One turn moves every row onto another: examples first, then more rows asked:
Dop: [ -3   7  14   3  -9  -6 -17 -18  13  19   4   0  -9 -13  -4 -15  -2  -8
  17  -1 -16  -3  -5   2 -37  -2  25   3   0  -2  -3  16 -18  -8   4  -3
   2 -24  -1   8  -9]
kupa: [ 10 -20 -14  -1 -32 -11 -14  -7   8  13   2   5   5   2 -14  28   3  -3
  18   3  -4   2   1  13  -9   5  30  12   7   8  -2  33 -13 -13  19 -10
 -17 -12  -3 -13  -2]
Kepir: [ -6 -22  -8   4 -17 -10  -6  -3  25  20   4   8   7   1   2  -6  -2 -21
  49   5  -3  14   1  19  -4  17  31  -2 -20  11  19  26  -5  -9   9  -5
  -8 -13   8 -23   8]
vub: [ 16  -2  -3  -4   4  -3   3 -10   6  13  19   8   4 -13  -8  -2  -1  -9
  25  -6  -4 -10   0  26 -14  12  33  -2   5 -15 -14   5 -26 -10  -6  -5
   5 -26  17 -20  -7]
Mem: [-12   3   9   3 -18   1 -21  -1  20   2  -6   4  24  -2  25   2 -10 -23
  25   2  -3  -4 -15  19 -15   1  19  15   4  17  -1   2 -22  -1  19   6
   4   7  15  -7   0]
Ful: [-15   8   8   5  -6 -12 -19 -20  37  16 -20  -4  14  -4   5   0  -9  -7
  16 -16 -12 -16   0  16  -5  21  38   3 -18   7 -13  11 -13   8  12   7
 -21 -16   9 -12  -8]
maz: [ 18 -23  22  -5   5   4 -18  -4  14  11  -3  -1   3  -6  12 -11  -8  -7
  -1   2  10  -8 -18  21 -11   3  20  -6   2  -3 -10  -6 -14  -6   8   0
 -11 -13  -1 -13  -8]
Zirog: [ -9 -14   6  12  -6  -5 -17 -18   8  29  -5   0   8   1   6 -27  -5 -25
  23  -4  -3  -1   2  19   6  22  17  -8  -4 -14   9   2  -2  -1  17  -6
 -12 -15   1 -20   1]
duri: [  6 -12  -1   0 -11  -4 -13   7  25  13  10 -10  23  14   4  -7 -21  -8
  11  -3   9   3   5   8 -19  -8  30  15   8  25  -2  16 -25 -11 -14   7
 -10 -11  -4 -21 -10]
lal: [-14  -3  -6  -6  -7   1 -27 -20  26  18   2   1   9  -4  15  -8 -15 -18
  27 -10 -20   2   6  32 -32   0  17   7   3   5  -7   4  -9  -3   0 -12
  -9 -10  17  -5   8]
Bofor: [  7  20  -5   7 -16 -25  -5 -10  16  25  12  -5  16   1 -11   0 -17  -6
  28  -7 -19  11 -14  10 -16 -14  37  -1  10   4   4  17 -16  -3   9   7
 -14  -8   5  -5  -2]
teb: [ -3   1  12   5   6 -16 -15 -16  15  31 -13 -10  18  -3  17  -3  -4 -12
  24 -20   2 -11  10  24  -8   3  28   1 -15   6 -14  15 -15  15  14   3
 -14  -4  14 -35 -15]
kefis: [  4   5   2   1  -1 -24  -1 -11  49   6  -2   4   6   4   4   3   5   6
  13  -8   4 -13  -3  18  -7  23  30   5 -23  -4  -7   9 -14  -3  17  -1
 -17 -18   4 -11   0]
rul: [  4   7   3  -2   0 -19   8 -15  25   7   6  14   7   2   7  12 -16 -10
  31   3 -27   2 -10  19  -9  11  19   1  12 -12  -4   8 -14   7   7  -7
  -7  -3  25 -13  -2]
sotu: [ -7 -10  16  -1  -9  -1 -26  11  22  19   4  -3  -2  -6   7   5  -1  -6
  13   5 -12  -2  10   2 -11   0  30 -17   4   0  -9   5 -29 -16   7   3
  -5 -23  16  -3   3]
Mol: [  9  -7  -9   4  -2  -1  -6  -9  10   3   9   3  18 -14  17  -6 -10 -19
  31   5   1  -8  -8  46  -3   7  20  12   3  14  10  14 -23   2   1  -7
 -22   3   6 -28  -2]
dureb: [-12 -18  -2  -1 -12  -8  -7 -15  12  33 -11   6  14   6   1  -8  -4 -12
  40  -5   3  -9  -4  14 -17   9   6   7  -3  -6  -3   5 -22  -4  21  23
   5   2 -16 -24  -1]
boke: [ 12  -1 -10 -17   0 -14 -11 -21   7  18  11   6   5   9  -6 -12 -14 -10
  25 -17   6  -5  -8  44 -21 -15  25   3  -6   5  -6   8 -28   2   0   7
 -11  -6   4 -21  -4]
mazu: [ -2  13 -13   5 -16  -5 -12   2  17  15  19   0  12  -2   6   0 -10 -18
  34   1 -14  -8  17  14 -12  -6  13   1  -1   9   8  21 -28  -6  -2  12
 -19 -10 -13 -10   2]
mimuk: [ 25 -16   2   2 -18  -4 -11 -22   5  13  -3   4   8   7  16  11  -1  -7
   8  -7  -1   0  -4  12   6   5  19   0  -5  -6  -3   6 -17 -18  16 -15
 -14 -33  -5 -20 -16]
mil: [ -8 -16   5   8 -17 -25  -3   3  14   2   4 -11  18  -1  -7   4  -1 -17
  27  -8  -2  -6  -4  26 -24  10  42   0 -25 -14  -2  11 -12   2 -11   5
  -7 -12   0 -33 -11]
Gome: [  5 -11  -3   1 -23  -9 -13 -18  -5   7 -10   4   5   0  13  15   2  -8
  32   8  -8   4  -1  28  11  -3  18  17   2  -5   4  17 -10 -10  17 -17
 -19  -8  -1 -24  -7]
saf: [ 16 -16   5   1  -9  -5   4  15  19  19   9   3   6  -6 -13   8 -12   0
  13  -2  -1   3   4  17  -2   9  37  -8  11   3   0  32 -30   5  -4  -8
 -17 -18   8 -19   2]
kuno: [ -3 -32 -15   0  -1  -8  -2 -12  16  17   3   0   7   9   1   2 -15 -14
  31  -5 -13 -15   8   9 -15  13  28   2 -17   9   0   5 -25 -32   5  21
 -12 -18   4 -24   0]
rifof: [-13  -3  14  -2 -10 -15  -5   6  29   6  -3 -13  25  -6  -8 -13   2 -20
  36 -13  -2  -3   5  21 -18  -4  39  10 -16  -4  -9   8  -4 -15   2  -7
 -12   4 -11 -21   3]
ter: [ -7 -18   5   0 -12 -17   5  -5  23  43 -15  19   7  14   0   1   2  -5
  17  -1   9  10  -1   7 -10  14  30  -7  -9  13  -7  20 -23  -5  21   0
  -2 -12   0  -9   9]
vis: [ 11   5  17   2 -12  -3  -4  -1  15  13  -5  15   9 -12   4   5  -9 -16
  17  -3  -8  -9 -17  19  -6   7  11  -9   2 -11  -1  14 -18  17  26   9
  -6  -2  -8   2   7]
fopaf: [  5  -4  16 -15 -25   1 -17 -11  11   9 -15   5  10  14  13   1  -2 -29
  27 -17  -3  -2  -9  12   4   8  26  10   4  11 -10  11 -32  -9  19 -23
  -1   3   3 -20 -17]
tedeg: [ -2  -5   2  -9 -18   2 -13 -18   5  16 -11   8   7   1 -10  20  -4 -15
  10  -5  -4 -13   4   3  -5  13  11   5  12   5 -15  19  -6  -7  30  -5
 -10  -9 -14  -6  -5]
Sufa: [ -7  -7 -10 -17 -19   3 -23 -14   7   8   2  -8   7   7  -7  16 -11 -34
  31  -2 -12 -11   7   8  -4   0  12   2   3  10  -2   9 -10 -16  11  -7
 -17   1 -17 -24  -4]
sot: [ -2  -5  19 -17  13 -10  -4 -12  17   4  -2  14   3   5   0  -2 -20  -5
  19  -3   4  12 -21  14 -30  -3  28   3  -4  10   0   8 -19   9  13  -7
   3 -11   0 -20 -15]
vikub: [ 23 -20  -3  -6 -33  -6 -11 -12  14  11   7  -3  18  21   9   6  -8 -23
  24 -19   0   4  -2  14  -9  -4  20  10  -1   2   0  16 -25 -14   4 -14
  -6 -10  -9 -29 -19]
Fopo: [-11 -18   5   7   9 -14  -3  -7  13  19 -18   1   6  12   1  -5 -10 -14
  19  -2  -7 -11  -7  10  11  14  42   9  -1  -1  -6  -6 -29 -20  21  -3
  -7  -6  16 -14  10]
bageb: [-10  -6  -3  -6   3   1 -13   0  23  20  11   0  30  -8   0   5 -15  -9
  26  -9  -1  20  -4  15 -25   1  47  -2   8  13  -6   3 -10 -10   5 -15
   3 -20  10 -24  -1]
Lotul: [  6 -14   3   5   9 -21 -10  -5  49  16  10  -7   5  -1   5   2   8 -14
  14  -9   5  -8  -1   7 -32   9  25   2 -22   6  -2  11 -24  -4  21 -15
  -9  -9   2 -22  -5]
dunu: [  3   7  13   7   0 -24   0  -9  19  27  -3 -14  19  -8   2  -6   7  -4
  35  -8  -7 -12  11  19  -8  -8  22   9  -7  -2 -15  17  -4  -6  15   1
 -12  12   3 -28   3]
baz: [  9 -20  -4   9  -6 -18 -10  -1  20  13  -2   0  13  11  -3 -17 -12 -25
  42  -7  -6  -4 -13   2  -7   9  37  28   3   0   4  21 -17  -3  19   2
  -2  13   2 -17  -1]
Zil: [  5 -11  -2 -17 -17   3 -25  -7  18  12   1  -3   0   7  -2  17  -1 -30
  19  -6  -7  -5  -4   1   0   9  38 -11  -3  22  -7   7 -31 -27  15 -19
 -11 -14   3 -19 -10]
vob: [ -3 -17   0  20 -10 -24 -11  -8  26  20   9 -17   4 -10  -8  13   2 -18
  18   3 -16 -15  -2   6 -38  13  31  -1 -18  -2  -2  16 -21   3   5   0
  -7  -5   3 -28  -8]
par: [ 16 -28  -2  16  -5 -17  -5 -13  17  29   8   6   9  18   0 -22 -13 -25
   8 -16  -4  -6   5  -1 -16  17  32  -2  -5   6  -2  23 -12  -7  11   0
 -22 -14  -1  -7  -7]

mazu moves to Mol
kefis moves to Lotul
Now these:
Zil moves to kupa
par moves to kuno
Dop moves to vub

One turn moves every row onto another: examples first, then more rows asked:
Lige: [ -7   4  -1 -15  -2  -3  -3  11 -15  17 -14   6   3  -6   3   2 -15  -3
   9  11   3  -2  13  22   9   8  -8 -10   3  13   1   4  -2  -1   4   2
  15 -15   7]
geze: [ 12 -11 -10   6   5  -2   7  11  22  -2   4 -11 -11  -7  -8  -2  11  -8
  -5 -19  -1  -2   3   6  -4  -6 -16   1  20  -5  12   8 -16 -13  10  -3
  -4   9   2]
tum: [  4 -15  13  -4   3   5   4   3  -5 -13   2  -6 -12  11  -6   3   4 -16
  -5 -14  -1  13  -4   3   9  13   1  -5   4   4   4  -2 -11 -18  10  -8
   5   8 -10]
lusag: [ 17  -1 -10  -6  -8   0   0   4   8   8 -16  18  -1  -7  -5 -17 -10  11
 -11  -3   0   5  25  13   0   1 -13   1 -11   8   6  23   6   1  -8  -4
   6 -10   9]
migin: [  4   4   7 -15   0 -16  -5 -11   4   4  -3  -4  -9  -9   9   4  -5   1
 -12 -12  17   4  14  21  13   2   2   9  19  -9  -8   1 -10   7   7   5
  -8 -17 -16]
Vos: [-10 -13   0   2  -1  13  -1   4   0  -3  -3 -10  10 -12 -11  -3  -9  -2
  -5   5 -11 -17  15  -3  15   2  -6  -5   0 -13 -10 -10  -8 -13  -7  16
  10   0  22]
Kapov: [ 23   5  -6  -8   5   3   2  -1  10 -15  -8   9   4 -14  -5 -14  10   8
   6   2 -10 -26  -6  22   4 -13  14  -6  -2  -4   7   8  -1  -5   9  -8
  -3  -5  -3]
laf: [  3  -6   1   0   0  10   1  -6   3 -19 -18   6   7   2 -15  11   0  -2
 -18   1 -11  26  -4  14   6   9 -14   8   2   0  20 -10  -7   1  -2  -8
 -11  -3   5]
Rolod: [  1   3   7   0 -15   5  -2  -5   7   8 -10  22  10 -11 -14   7   1 -18
   1  -4 -12   8 -10  10   6   1 -11  20   3   4  19   5  11 -16  -1  -3
  -4  -1  -8]
miki: [-10   0  12  -2 -17   3  -1  -3  -6  -3  -2  -4  10  -1 -12 -14  21 -12
 -19   1   1  -1  19  -2  -4   7  11  10   4  -3   9   4  -6   0  19  15
 -13  -7   8]
Mar: [-10   8  -1   0  -8  15  -7  -7   3  -3  -6  -7  -2   2 -10 -14  12  -7
   8   4   4  -2  11   8 -14   0  -2   2  35 -11  10  -9   5  -8   3  15
 -13   6  13]
dakin: [  1  -8  14  -9   9  -6   6  -1   9   5   7  -8   9 -10  10  17  -4  -9
  -7  -3  -3  -5  -1   8  20   1  14   2  -7  -7 -18 -10   1   6  13  -4
 -15 -12   6]
Bezu: [ -5  -2 -14  17   0   4  12  11  16  -5  -4  11  10  -1  -6   3  17  -4
   8  13  -3  10   4  16   1  -5   4  -6  24  -2  -1  -3  13   8   4  15
 -15  -2   3]
Milak: [  0  -6   6  19   7  25  -4   8   6  -4  -1   6   1 -16   1 -14  -6   3
  -2 -15  -6   8  13  -6   6   3   6   6  16  12  -4  -5   0 -10 -11  -6
  13   3  19]
rupi: [ -3  -2   2  -4  -6   1 -14  21  -1   0 -23  18 -13  -7   9 -15  -7  -4
  -5   8 -17  -8   2  16  -4   7 -14  -3   6   0  -9   3  11  -6 -17   3
  -1  -4   2]
gebez: [  7  -9  -4  -9   1   3  -7   9   3 -12  -9   5  -8  19   7   1  -3  -3
 -13   6   3 -16   5  16  16   3   3  -4  12 -11 -21 -12  -4   8  10  -7
 -22 -18   5]
nebu: [ 21   0 -24   1   1  -2  14  -4   4  -4   7  -1  -1  -6   8  11   6  14
  -2 -13 -14  -6  -6  12   7  -7 -13  -3  13  -8   9   0   1  -1 -10 -12
   5   6 -13]
Tevu: [  1   5  17   0   0 -21   0 -23   8   3   6   6  13  -5  -8   0   2   2
 -11 -27   0   7   5   1   1  -2   9   3   3 -15  -2   0   9  12  -9  -7
  -5 -12   5]
kavin: [ -3 -10   6 -12 -10   5  -8   1  -3   9   4  17  16  14  -9  -1  10 -15
   8  16  -3 -20  11   1  -8  -1  -5   0  -3   1   6   8  17  12  -3  -8
   1   7  -2]
Bil: [  5   1   2  -2  -9  19  -7  -4   5  12   5  -2   7 -14  -9  12   0  29
   7   1  12 -23   4  12  -4  -2 -11   6  16  -9  -9  -1   9  19   7   7
  -5  -7   4]
neseg: [ -1   9   0  -2 -16  -5  -4 -10  21   5 -25   7  -8 -13 -10  20   7 -10
  -1   8  -4  -4 -12  11  14  -7  -2  -3  19  -2   0  14  12   1   1   4
  -7   3   5]
Vuv: [  6   5   8   4   2   6  -8  -7   1  -8  -3  14  10  10  12  -4   9   2
 -14  -5 -12  -6  -4  -8  13   2  12  -3   6 -12  -5 -24  19   2  -2 -16
  -8  -9  10]
gog: [ -1  -5  12 -12   6   4  -6   8  -8  -2   6  -4  16  -3   7  -7   2   9
  -2 -17 -12 -11   3  16 -12   8  -6   3   2   4  18  -2 -18  26   6 -11
  -1   2  -3]
vano: [ 12   0  -3  -5  -4   6  -2   0  -2  26   3  19   1   1 -12   5   2  -3
   2  -8  11 -19  11   9  -9 -10  11 -11  21   2  -7   2  21   0   7 -13
   6   2  -8]
muta: [ -1  -1   3  -7   1  -3  12  -3   3   8  -7 -17   8 -15   8  -7   1   4
 -15  -4   8   0  14   1   4  -5  -3   2  13   7  -4  -2  -5   7 -15   3
  19  17  20]
rabe: [  9   1 -11  -3   3  21 -15  -6  -4   4   5 -17 -10  -5   5   6   2  12
   1  11  14 -19   6  -8   1  -2 -11   5  10   7   4  -1  -5   3  19  -7
  -3  13   9]
ligi: [ 13  -3  15 -27   3   3  -8  19  10   1  -9   7  12 -12   0   4  15  10
  -3   5   3  -4 -14  14   0  -1   3  10  -7   3  16   6  -5   6   2 -16
   6   6  -1]
Mal: [  5  13 -10  13  -7  -7 -16 -14  -2  -7  -3  20   0  16   4 -16  -9   4
 -10 -20  -1   0  15   1  10   2   2   2  22  -6  -1   2   0   9   5  -6
 -14 -11  -4]
Vanok: [-10 -24  13   4  -7   7  -4  -5  -3  11   0   8   6   2   2   5   6 -12
 -18  13   1  -2  16   3 -10   9 -16  10   3   3   0 -12  14  11  10   9
  -9   4 -14]
tef: [  8   7  16 -11  -2  14 -16  -4 -10  -9 -13 -12  -1  -2  -3  -1   1   1
 -12 -14   0 -15   3 -11  -4  15 -12  17   9   7  -1   2  -2  14   4 -15
 -14  17  10]

Tevu moves to migin
tef moves to vano
Now these:
muta moves to Lige
Mar moves to Rolod
nebu moves to gog

One turn moves every row onto another: examples first, then more rows asked:
pak: [ -5  -8 -16  -3  -2   5   0 -14 -10  -1 -11 -11  12]
teve: [-21   7  19  14  13  -7  11   8   1  -3  -4 -17   1]
kopup: [-15  -5  31 -15   1   1  24   3  12   3  -9  -7  16]
ner: [ -9  -4  37 -14   4  -9  11   6   3  -3 -12  -3   9]
sol: [  0  -9 -16  -5   1   4  -2 -13   3  -9  -2  -7   9]
bul: [-24  -4  18  12   9  -5   4  -4   2   0   3 -20 -11]
Fid: [ -8 -19  -5   4  -5  -2   7  -9 -17  -6  -5 -10  15]
Sivo: [ -9  18  14 -14  11   4   2   0  12   5 -17 -10   0]
ruv: [ -1 -18  -2 -14  -8   1   3 -13 -12  -3 -12  -4  18]
nuni: [-24   3  19   7   8   2  25   5  10   2  -2 -18   9]
Posu: [-13 -17  37 -15   0  -6   5  -6   3   0  -3  -7  -1]
leg: [-16  13  13 -13   8  11  16  -3  20   8 -11 -14   8]
Boli: [  4 -22  -1 -12  -5  -1   1 -12  -2 -12  -1  -2  15]
pomev: [-14   5  13 -18   7   5  -5 -13  13   9  -8 -13 -10]
dupur: [ -3 -19  -7   6   0  -3   5  -9  -5 -15   6  -9  12]

bul moves to pomev
leg moves to kopup
sol moves to Boli
Now these:
teve moves to Sivo
Fid moves to pak

